The same turns and mirrors carry the whole set onto itself, and each row onto the other rows of its family. Which rows share a family with each named row? Give them in list order.
These 40 rows form 8 families of 5 rows each.
q_921:   2  -9  -4  31   1 -10  16 -23   0  10  -7
q_288:  -3 -14  12  -4 -27   3  -5  -3  -2  19   3
q_9:  18   6  -5  24 -14  -4  -3 -25 -12  10 -14
q_121:  16 -15 -10  10 -15  -5  12 -20  11 -18 -10
q_41:   2   3   8  16  -6  -5   9 -19  11  23 -26
q_166:  -1  -5  11 -13  -3 -15   0 -16  18  10  -4
q_485:   5   3  -5   4  -6 -17   2  -1  27  -4   6
q_89: -19   3  -8   6 -14  -3   7 -10  14 -18   8
q_890:   5   8  14  29  -7   5   5 -26  -5   8 -18
q_800:   4 -19   0  17 -26   4   3 -24 -15  -6   3
q_569:   1   4  -9  12 -28  17   1   2  17 -10  -5
q_413:  10  -2   2   1  -5 -16  -4  -5 -11  24   3
q_826:  -9   5  -7  24 -17 -12   6 -10   3 -16  12
q_225:   5 -10   9   4 -27  -8 -15   0  -4  16   6
q_838:  -9  20  -7  21   2   7   4 -15   2 -11 -12
q_236:  -2   3   3  32 -20  -1 -14 -22  -5  14   0
q_425:  -1  -8  -7   4 -24   4   4  18   5   3 -11
q_361:   4   0  25  -1  -5 -10  -6 -12  -2  16   5
q_95:   8   3 -14   4  -5  -3  -4 -33  -1 -16   3
q_997:  -8  -2  10  28 -22  -8   1 -20 -10  18   1
q_164:  13  -1  12  -6 -17  12   5   5   9   2 -20
q_371:   1  -6   6   1  -4   5   7 -31  -1 -22  -4
q_709:   9  -1   0   0 -15   1   9 -15  21  -2 -31
q_57: -19  -4 -16   9  -5   0   9  -1   6 -13   4
q_612:  -9  13   3   9   3  -7  17   2  12 -10  -7
q_79:  -7   5   2  12   2 -23  14 -21  15   0 -11
q_631:  -3   4   9  -1  -2 -11   2  12  -8  13  -3
q_123:   8 -19   6   2  -2   2  -4 -25   4  21   5
q_406:   7 -16   7  -4 -10  -5   5 -37   5  -1 -17
q_900:  -7  -7   4  -5 -16   9  -7   2   7  12  16
q_27:  16   2  12  15 -21   3  -6 -10 -15  10 -20
q_341:   0  -4  -4 -13  -5  16   4  -1   1 -13 -12
q_443:  -8  -7 -12  19 -14  13  -4 -31  -2 -13   0
q_662: -10   2  -4   5 -24  11   8  11  16   6 -10
q_437:  13   0  -1  10 -12  10  -3  -3  24  21 -13
q_851:   3   5   9   7  -7  -7 -13 -31 -11  -9   5
q_710:  -4  -5  -4  21 -27   6   3 -32  -2 -14  -5
q_772:  -6  -5   4  27 -17   8   4  -5  -9  25  -1
q_469:  -4  16 -20   7   3   0   8  -3  12  -4  -6
q_743:  13  -4 -11 -12 -10  10   3   4   3   9 -13

Same family as q_288: q_89, q_997, q_662, q_710
Same family as q_851: q_838, q_631, q_27, q_341
Same family as q_709: q_41, q_166, q_79, q_406
Same family as q_921: q_121, q_485, q_123, q_437
Same family as q_9: q_413, q_95, q_469, q_743

